One turn sends every row of this set to another row. A few are shown first. Where does it send the rows asked after them?
C: [-13  -1  -4   2   7  -2  13  -3  -4   6  14   5  -2   4  -2  -1 -13]
Q: [ -9   9  -6   3   3  -3   9  -7   2  12  11  11   0   2  -7   1 -12]
P: [  4  -5   3  -7  -3  -2   3 -19  -9  11   0  -1   7   1 -10  -3   2]
S: [ 2 -7  6  2 -4  3  9 -1  4 16 -8 -3  4 -5 -4 -1  9]
Y: [ -2  -4   5  -3  -8   0  11 -13   3  12  -6  -8   6  -8  -8 -10  -1]
X: [  0  -7   6   1  -4   1   8  -1  10   1  -2  -6   6 -13 -12  -3   1]
R: [-10  -9   6   1  13  -5   3   4   0   8  -3  -5   6   5  -3   3   9]
M: [  1   0   3  -1  -1 -10   1 -17   6  18  -6   6   4   3 -10   0   2]
U: [-11   0  -5   5   6  -5   9  -5   0  12  16   6  -2   7  -2   4  -9]
J: [-13  -4  -3   4   9  -3   9  -3   3   5  13   2  -4  11  -2   3 -10]
F: [-12  -5   3   4  12   0   4  -9   6  12   9   0  -6  10  -3   6  -7]
E: [ -4 -14  12  -1  10   0   3   0   4   1  -9   1  -2   3  -9  -1   2]
D: [  5  -4   2  -6  -3   0   5  -4  -5  -6   1   2   9  -4 -17  -3  -3]
G: [-15  -1   3   0   8  -2  11   7  -5   4   9   2  -5   3  -6  -2 -13]
A: [ -7   2  -4  -3   7  -3   6 -22   2  14  -2   2  11   2  -3  -5   1]
H: [  5 -11   7  -3   1  -1   1   0  -6   6  -2  -2   4   6 -11   5   9]
W: [ -5   0   6  -5   0  -9   8  -2  -6   3  -2   8   6 -14 -14  -9  -7]
Z: [ -7   5  -2  -3   3  -7   9   3   2  -5   0   3  12  -5 -13  -8  -5]

Q goes to G
C goes to J
Now find these:
R goes to A
D goes to H
W goes to E
Y goes to X

One turn sends every row of this set to another row. A few are shown first. Where does it send the rows asked after them?
fevo: [ -4   0 -15   7   1   0   4  -9   4   0  -1   3   2   0  -5   9  12   5]
lil: [15  1 -3 -2  0 -5 -1 -3 -8 -3 -1  6 -6 -3 14  2 -1  2]
pul: [  3   7 -11  -3  -4   7  -5   0  -8   7  -9   3   2   7   6  -3  12   7]
kek: [ -5  -4   3 -14   5  -6  -2  -4   6   7  -5   0  -5  -6  -5   4  -2  -3]
zepog: [  0  -1   7  10  -2   4   4   2   0  -7  -6  -1 -14  -2   2  -4   8  -3]
lek: [ -1  -8  -6   0   9   2   2   5   2  10   2   7  -6  -2 -12   1  -7   6]
Gon: [-14   1  -1  -5   0   0   5  -4  -5 -13  -2   4  -5   0  -5   1   1   3]
gobe: [  2  -2   0  -8   3  -1 -13  -5  -2   8   2   8   3   6  10   4   6  -5]
dor: [  1   2  -4  -5   3   3  -9   1   2  10  -2  -3  -4  -5 -15   2  -3  -3]
dotut: [-1  0 -4  2 -4  7 -1 -5  6 10 -7 -6 -7 12  8 -1 12  3]
mav: [-10  -5 -11  -4   4  -9   2   0   9  12  -4   6  -1  -2  -4  -3  -4   0]
Nelen: [  8  -5  -2   1   2   5   0 -10   4   6  10   9   2   5   1  12  -2   0]
daki: [-1  5 -4  8 -4 -1 15  2 -2 -4 -2 -1 -6  1 -9 -3 -2  6]
Sim: [-3  1 11  4 -1  6  6  2 -2  1 -5  3 -7 13  2 -6  6  7]
nat: [ 4  4 -1 14 -7 -7 -1  0  4 -2 -3  0 -5  8  5 -7 -5 -7]
degu: [  5   4  -8   6  -4   3  -3   7  -6  -6  -9   3  -1  -1   8  -4 -11  -5]
mumiv: [ 6  1 -4 -6  3  7  1 -1 -4  8  1  4  1  4 19 -3 -4  7]
nopi: [ -7   5  -3  -4  -6   5  -7  -5  -1  -1   6   7   3   7  -2  -1 -11  -9]
kifi: [ -2  -6  -9  -4  -3  -8  -1  -3  -6  -6   4   2   0   5   4 -11  -9  -3]
nit: [ 2  8  2  5  0  6  0  0  3  9 -6  5 -4  5 -5 14 12  4]

mumiv goes to dotut
daki goes to kifi
Now find these:
Gon goes to nopi
lek goes to mav
Sim goes to nat

One turn sends every row of this set to another row. A few are shown first. Where does it send the rows asked after them?
liliv: [  0   9  -3   9  -1  -5  10   7   2  -6 -21   0  -5  -3  -4   4  12  10
  13   7   0  -2 -15  -8 -17  -2  -7   2]
sot: [  6  -5   3   1 -15   5   3   2  -4   1  -8   3   4 -16   2  -9  12   5
   3  -2   1  -4  -7  -1  -6   0  -1  -4]
vigek: [  0  -1   5   1  -4  -5   1   1   1  -1 -16  -1  -9   9  -6  -4  12   3
   2  -5  18  -1   1  -7   3  -7 -17  10]
sefab: [  1  -7   1  10   1  -3   7 -11  -5  -8 -11  10  -5  -2  -3  -6  11  12
   6  -1  10  -4  15 -11  -4  -5 -15   8]
fusu: [  1   2   0   7  -1   2   6  11  -1 -15 -18   8  -9   1   2   9   2  10
  10   1   0  11 -15   1  -9  -3  -9   0]
fufi: [  1   9   1   3  -2  -3   9  13   8  -6  -8   5 -13  -3   0   3   4  16
   6   9  -8  -8  -8   0 -19  -1  -3   3]
zaze: [  6  -5   2   0 -13   6   2   5  -3  -1  -7   4   3 -17   3  -8  12   8
   1   3  -1  -4  -8   2  -8   1   0  -5]
Tagar: [  2  -1   9   2 -16  -3   7   5  -3   1 -11  12  -6  -1  -5   1  10  15
   1  -7  13  -6   8 -12 -11  -5 -13  10]
raso: [ -1 -11   9  -3  -5   3   2  -7  -4  -7  -9   8  -6  -8 -11  -7  11  10
   0   2   9  -4  13  -2   5  -7 -17   4]
Vakon: [  1   3   2   8 -10  -6   9   2  -5  -2 -22   4  -1  -2  -7   3  16   9
  11  -3  13  -1  -5 -16 -12  -5 -13   6]
dolu: [  5  -5   1   1 -12   6   2   4  -3  -1  -9   2   3 -18   2  -8  12   5
   4   2   0  -3  -8   1  -8   3   1  -5]
mibab: [ -2   2  -2   4   4  -6   2   4   5  -6 -22  -6 -10   6  -7  -2  12   0
  10   4  12   2  -9  -4  -1  -3 -12   6]
tanu: [  3   2   8   0 -11  -1   7  12   5  -2  -1  13 -14  -2  -1   1   3  20
  -2   0   0 -10   6  -2 -16  -3  -6   7]
doved: [ -2  -5   4   2   0   0   4 -11  -6  -9 -19   2   1  -7 -12  -6  16   6
   5   6   8  -2  -2  -6   5  -9 -18   1]
mipa: [ -3   2   0   3   7   1   5  -8   2 -11 -16  -3  -3  -7  -9  -6  11   5
   8  11  -6  -5 -13  -1   2  -7 -13  -3]
falib: [  1   5  -6  12  13  -4   9  -9   3 -14 -10   3  -7  -1   1  -5   7  11
  10  10  -7  -7  -5  -4  -9  -5 -10   2]
Lorob: [  2  -2   9  -3  -5  -3   0   7   5  -3  -5   6 -13   9  -3  -5   8  11
  -8  -1  13  -7   6   0   1  -8 -14  11]
Keka: [  2   1   5  -4   3  -3   0  13  11  -8  -4   3 -17   6   0  -3   5  14
  -6  10   4  -6   0   8  -4  -3  -9   7]
vogu: [  3   1   5   3  -3   4   5  14   0 -15  -9  13 -11   2   5   8  -2  16
   2   1  -3   6 -10   6 -10  -5  -9   1]
soman: [ -2   4  -2   1   8  -5   2  11  11 -10 -14  -4 -15   4  -3  -1   8   7
   6  13   3  -1  -9   5  -5  -1  -8   5]
niri: [ -2  -7   8  -6  -2   5   3  -1   5  -7  -1   9 -13  -8  -9  -8   2  12
  -1   4  -4  -8  11   5   2  -4 -11   2]
rame: [  2   2  -1   7   8  -2   8  -5   7 -11   0   8 -14  -1   2  -6   0  14
   4   5 -10 -10   6   0  -9  -4  -8   4]
Fisu: [ -2   1   3  -2   6   4   5  -2   9 -10  -5   2 -12  -8  -7  -7   2   8
   4  10 -13  -8  -5   7   0  -4  -8  -2]
tivu: [  0   0   2   8  -6   2   6   7  -5 -11 -21   8  -6   3  -1   9   4   7
  11  -8   7  12 -12  -5  -5  -6 -13   2]
bol: [  0   0  -4  13   8  -5   8 -13  -5 -12 -17   4  -2  -1  -2  -4  14  10
  11   6   5  -3   1 -11  -6  -5 -14   4]
vid: [  5  -5   1   1 -14   5   3   3  -4   1  -9   2   4 -17   1  -8  12   4
   5  -1   0  -3  -7   0  -7   2   0  -5]
Nulil: [  3  -2   8   5 -11   3   5   6  -6  -8 -14  14  -6   5   0   7   2  10
   3 -13   9   8  -4  -6  -3  -8 -15   5]
Dov: [  2  -5   3   6   2  -1   7  -7   2  -7   0  13 -13  -2  -1  -7   3  15
   2  -1   1  -9  18  -4  -6  -4 -11   7]
pitu: [  7  -5   3   0 -15   5   2   3  -4   0  -6   4   4 -16   3  -9  12   7
   0   0   0  -5  -7   1  -7   0  -1  -4]
Kitu: [  4  -2   9   2 -10   4   4  11  -3 -11  -6  17 -10   4   4   7  -2  16
  -3  -8   3   5  -3   1  -6  -8 -12   4]

dolu goes to vid
soman goes to mibab
rame goes to falib
Now find these:
fusu goes to tivu
liliv goes to Vakon
mipa goes to doved

One turn sends every row of this set to another row. A few are shown first. Where does it send the rows asked after them?
ven: [ 3 -1 -2 -6 13 12  5 -1  7  3  8  2 12  6  4  3  4]
ketus: [  4 -13  -4  -1   4   4  -4   7  -3   8   0  11  -6  -2   0  -6  -4]
gapas: [-2 13 14  2 -4  9  0  6 -6  4  5  9  3  2 -6 -2  1]
Fotun: [ 14  -4  -1   4   1   3  11   2   5   0  -1  -5   8  11  -1 -11   5]
zofo: [  4   9  13   1  -1  10   6   4  -4  -1  -1   2  -4   2 -15  -1   3]
sofi: [ -7 -11  11   1   3  -6  -1  -7   1   2   3   0  -1   5  -4   2  -6]
lavu: [ 7 -9 -5  0 -2 11  1 -4  4 -7 15  5  8 -9 -3 -3 -1]
reb: [  7  -9  -5   0  -2  11   3  -5   4  -7  14   4   8 -10  -5  -4  -1]
kud: [  0 -13  -6   2   4   4  -1   6  -5   6  -2   9  -6  -2   2  -9  -2]
rup: [  5 -13  -4  -1   5   3  -5   6  -2   6  -1  10  -7  -3  -1  -6  -2]
pum: [  0 -14  -6   2   5   4  -3   6  -4   4  -1   9  -6  -1   3  -9   0]
zas: [-5 13  9  9 -5 13 -2  1 -4  0 -1  4  5  5 -2 -4  4]
seda: [  6  11  11   2  -4  10  -2   0   0  -3  -3   0  -4   3 -15  -4   4]
Toves: [  6 -10  -5   3  -1  12   2  -6   3  -8  13   4   9  -9  -2  -3   1]
tidev: [-9 -9 10  1  2 -8 -1 -6 -1  0  5  0 -1  4 -2 -2 -6]
sesu: [  2  14  13   4  -4   9 -10   1   0  -2   1   6   0   3  -6  -2   3]
Bunul: [-8 -9 10  1  2 -8 -1 -7  0 -2  5  0 -2  4 -2 -2 -5]
Kam: [ 6 -2 -3 -7 15 12  8 -2  8  1  4 -1  9  6  0  3  6]
gozib: [ 6 -3 -1 -5 15 12  2 -3  8 -1  6  1  9  5  4  4  8]
lono: [ 4  8 16  3  0  9 -7  3 -2 -5  2  7 -4  2 -7  1  8]
Pimeg: [  1 -14  -6   1   5   4  -1   6  -4   4  -3   8  -7  -1   1  -9   0]
fisok: [ 14   2   0  -1  -3   0   7   5   5   6   7   1  11   9  -1 -13   0]
Faf: [-8 -9  9  0  1 -8  1 -7 -1 -1  4  0 -2  4 -3 -2 -5]
Voza: [-5 10 10  5 -2 11 10  4 -8  0 -1  3  1  4 -8 -4  4]
vema: [  3   4  -5 -13  10   5   8   0   7  -1  12   0   7   3   0  -5   5]
Kurur: [-4 10 13  8 -2 12 -3  4 -6 -4  2  7  1  4  0 -1  7]
peve: [  6 -11  -6   3  -2  12   4  -5   3  -8  12   3   8  -8  -3  -2   0]
Bur: [  4 -13  -4  -1   4   4  -3   6  -2   7  -1  10  -6  -2  -2  -6  -4]
buvof: [ -1  11   8   6  -4  13   5   0  -4  -2  -6  -2   0   5 -10  -5   3]
vuvov: [ -7 -11  11   2   2  -5   0  -7   0   3   3   0   0   5  -4   1  -7]
mele: [15  0  4  1 -1 -1 -7  4  8  0  9  4  9  9  6 -9  5]
vus: [  1  15  10   2  -7  10   0   2  -2   3   0   3   2   3 -11  -5  -1]
Simi: [ 10  -1   1   6  -1   3   2   3   3   3   5   1  14  11   9 -11   3]
kuriz: [  3   4  -3 -11  12   5   1   0   8  -3  13   3   7   2   5  -4   7]
besu: [  5 -10  -6   3  -2  13   4  -5   3  -7  13   4  10  -9  -2  -3   0]
Sosef: [ 1  6 12  6  0 11  1  1 -4 -8 -3  0 -6  3 -9 -1 10]
Vor: [ 8 -9 -4  0 -2 11  1 -5  4 -8 14  4  7 -9 -5 -3  0]
Pas: [ 20  -3   3  -1   1  -1   1   2   9  -3   3  -3   3   8  -4 -10   6]
til: [ 1 10 10  8 -2 12 -5 -1 -2 -7 -5  1 -2  5 -5 -2  8]
favir: [ -7 -11  11   2   3  -6  -2  -7   0   2   3   1   0   5  -4   1  -7]
Peke: [  6   2  -4 -12  13   5   4  -1   8  -5  10  -1   3   2   0  -4   8]
bik: [15 -5  3  6  3  3 -3  1  7 -5  2 -2  7 11  6 -7 10]

vema goes to ven
fisok goes to Simi
Now find these:
Kurur goes to lono
buvof goes to vus

One turn sends every row of this set to another row. A few are shown first. Where does it send the rows asked after them?
fida: [ -3  -7   0  18   7   9   2   4  -1   4   9  10   1  -9   4 -11  -1  -3
  10   7   2  -3   0  -2  -2   6  -3   3   4  -2  -7 -17  -5   6  11  11
  -3   1  13  -4  -9  -2   0  -5  -1   2  -4  -8]
vekez: [ -3   3  -3 -10   4  -7  12  -4  -1  17   3   3  -7   5 -15  -1  -5  -9
  12   4  -4  -2   6  11  -6  12  -3  -5 -12  -1  -8   4  -2  -1   2   7
   9   2   6   2   2   4 -19  -4   0  -2   1  -8]
peta: [-10   0   7   3   4   9   4   4   2  -5   6 -13  -4 -12  -6  -3   3   1
   7  10   1  -1  -2   8  -7   2  -5   1  -7 -10 -17 -17   0   4   5  10
  -5  13   4  -5  -9   2  -7  -8 -12  -1  -8 -10]
lavob: [  5  -4   2   2  -2  -2  10  -2 -11   7   8   3   5 -13  -8  -5  -6   5
   3   8  -1  -5   1  15  -2  21 -13 -12  -1   2  -9   3   6   6   9  -3
   0   2   4  -3 -11  -1  -2  -9   1   6  -3   4]
Rimen: [ -9   2   3  -9  -5  -1   2  -9 -10   3   5  -2   3  -8  -7  -5   3   1
   7  -5   8   0   7  21  -3   6  -3 -16 -11  -2  -9   7   2   3   8  -3
  -8   3   0  -2  -9   3  -9  -4   1  16  -1  -7]
kar: [-18  -5   0 -11  -2  -6  -8  -6  -3  -4   1  -5   0   1  -4   2   5   2
  10  -1  -1  -1   3  14  -9  -5   2  -2  -2 -13  -9   0  -6  -2   2   0
  -9   0  -1  -7 -10   4  -4  -4   7   9  -2 -14]
pazi: [  2  -1   7   1   5   6   5  11   2   8   3   2  -6   8  -4 -10  -1 -18
   1   0   4  -2  -4   1   0   6   5  -2 -11  -1   6  -4 -11  -5   0   7
   0  -5   7   3  -5   8 -11  -3 -10  -4  -4  -6]
nif: [  4  -9   5  12   6   1  14   4  -3   6   9   5   4 -15   1  -7   0  -5
   7  11  -2   0   5  -2  -2  17  -7   1  -1  -1  -2 -16   0   8  12   5
   3  -3   9  -4  -6   2  -5 -13   2  -2  -6   3]
mati: [  5  -5  -3  -5  -2   4   4  -9  -9  16   4   6  -7  -7   1  -9  -3  -9
   7   4   0 -10   7  -4 -10   3  -2  -7  -6  -2  -8 -10  -2   3   5   8
  -3  10  19  -3  -4   6   3  -5   1 -11   4  -7]
lafir: [  6  -2   1   2  -1  -1  11  -4  -9  10  10   4   3 -14  -4  -4  -5   5
   2   7  -3  -5   1  13   0  21 -15  -9  -1   2  -9   3   5   4   7  -4
   6   2   4  -2  -9  -2   2  -9  -1   5  -4   3]
vop: [ -1   0  -1  -9  -2 -13   0   3  -3   5  -8   3  -4   5  -8  -2   2  -3
   0   2 -10  -1   0  -6  -3  -1   4   1   0 -10  -5   1  -3  -9   5 -11
  -1 -11  -2  -3   1   0   5  -3  -1  -1   2 -11]
Miza: [  3  11   5   8   6   1   9  -2  -6   5 -11   2  -4   0  -7  -9  -6  -6
   5   0   2  -3   8  -2  -1  -1  -1  -2 -10  -4  -6  -5  -5   5   9  16
  -4   0  -2  -5  -3   3   2   5  -7 -10   5  -1]
dop: [ -3   1   5  -7  -3  -1   5  -1  -6   7  14  -4  -9  -7  -7  -2   5  -2
   2 -10   3   1   6  13   2   5  -1 -17 -10   2  -9   6   1  13   1   3
  -2  13  -2   3  -9   7 -15  -5   2   5  -3  -4]
dil: [  2  -1   9  -8  -8  -2 -14   3  -7  -7   3  -4  -3 -11  -4  -7  10  -3
   0  -6  -8   8  -2   4  -4   3   5 -10   2 -10  -2  -7  -4   3   1   8
 -15  -1   5  -6  -7   7   0  -5  -2  -2   5  -1]
bag: [  4  -5   4   6   1   2   6   8  -1   8  -2  -2  -2   2   1  -5   3 -13
   7   9   3   1   1  -7  -1   8   1  10  -7  -3   4 -14  -7   2  -2   4
   4  -4   5   2   1   4 -17 -11  -8  -9  -7  -4]
vos: [-13  -5   0  -2   1  -5   2  -7 -10 -11   4  -2  -4   2  -5   2   7   1
  11  -5  -6   2   2   8 -13  -2   1   0   4  -9 -18  -5  -5   1   4   7
  -9   2   2  -6  -9   5  -6   0  11   7   0 -10]
refur: [-20  -3   1 -12   0  -6  -7  -7  -3  -1  -2  -5   3   2  -2   4   5  -2
   9   2   0  -2   4  14  -8  -8   4   0  -6  -8  -7  -3  -6  -4   1   0
  -9   1  -2  -7 -10   3  -3  -2   6   9  -2 -13]
dokov: [ -7  -1  -1  -4   0 -13  -6   8  -1   6  -7  -2   0   7  -2   2   4  -6
   4   8  -5   0   1  -2  -1  -4   9   6  -5 -11   1   0  -4  -4  -2  -5
  -1  -6  -8  -3   1   1  -3  -2  -4  -3  -1 -14]
kesi: [  3  -2   5   6   4   0   6  10  -1   8   0  -2  -2   7  -2  -4   4 -14
   6   8   3   0   0  -7  -1   5   3   7  -9  -2   5 -14  -7   1  -1   7
   2  -4   5   2  -1   4 -17  -6  -9 -10 -10  -6]
dakeb: [  7   3   2   0  -3  -2   0  -1  -4  13   5   6   4 -12  -1  -2  -5  12
   4   5  -8  -2   2   3   4  14 -13  -8  -1   0 -10   4  -1   9   2  -4
   5   5   6  -4  -6  -5   9 -10  -3  -3  -7   1]
siz: [ -7   2   2 -10  -6  -1   5  -8  -8   4  12  -4   2  -9  -8  -7   0   2
   6  -7   7  -1   6  19  -1   6  -3 -15  -7  -1  -8   7   2   6   8   0
  -6   4  -1   0 -11   3 -11  -4   1  15  -1  -5]
pelun: [ -6  -2  -2  -4  -2 -12  -5   8  -1   6  -8  -1   3   6   0   1   2  -8
   4  10  -2  -1   1  -3   0  -5   7   9  -4  -7   1  -4  -6  -4  -3  -3
  -2  -4 -10  -3  -1   1  -7  -5  -4  -5   0 -15]
kuzo: [  0  -5  -4   1 -11  -4  -9   7  -3   7   2   1   8  -2  -4   9   4  -5
   5   6  -7  -3 -11   7 -11  10   0  -3   4  -3   0  -4  -8  -6  14  -7
   7  -5  10  -1  -8  -5   5  -9  -1   6  -4  -8]
fimit: [-11  -6   2  -2  -1   0   3   2 -14   6  14  12  11  -3  -6  -2   1 -12
  13  -2   3   4   0   1 -14   3   4  -4  -3 -12  -7  -7  -6  -1  13  12
   5  -4   6  -1  -1   5 -11  -4   5  10   4  -9]
Digar: [  2  -1  -3   0  -6   5  -2  -5  -6   6   9  12   3 -11   5  -2  -3 -14
   3   0  -7   1   6   0  -4  10   1  -3  -2   6 -11  13  -7  10   3   2
   5  -1   8  -2 -12   3  -1   2  12  -1   5  -3]
filis: [ -6   2   4   5   6   1  -5   2   3  -3  -9  -3 -19  -7  -7  -1   5  -4
 -12   7  -4   2   1   9  -6   4   7   0  -2   1  -7  -1   0   0   6   0
  -6  -3   6  -5  -5  -1   0   4  -1 -11   1  -6]
geda: [  2   2   0  -4 -13   7  -7  -4  -9   3   1  -4  -3  -1 -13   0  -2  -7
   6  -3  -8   1  -3   5   7   0   2 -10   4  -6  -8  -5   0  11   5   5
   6  -2   5   6 -16  -6  -8  -1   8   6   4   4]
lopu: [  5  -9   2  14   6   2  12   5  -4   7   9   9   3 -13   2  -8   3  -5
   5  10  -1   0   3  -4  -4  14 -10   2  -1  -1  -4 -19  -2   7  11   6
   2  -2   9  -5  -6   2  -3 -12   0  -3  -7  -3]
vig: [  2   4   5   5  -5  -3  -2  14   8   6   4 -12   6  -8  -3  -4   6  -9
   0   0  -1   6  -6  10  12   7   2  -9 -13   3  -5   1  -5   2   9   5
   0  -2  -2  -3  -6  -1  -8  -6 -13   5  -3  -8]
mebaz: [ -2   7  -2  -2   4 -12   8   2   3   4  -1   7  -3 -15  -5  -2   1   3
   9   9 -11  -4  14   0 -14  10  -8   2  -2  -7 -10   1  -1   6   8  -3
  -4   7  -6  -7   0   5   2  -7  -7  -2   2 -13]

dil goes to geda
refur goes to Rimen
Now find these:
peta goes to vig
fida goes to pazi
siz goes to lafir

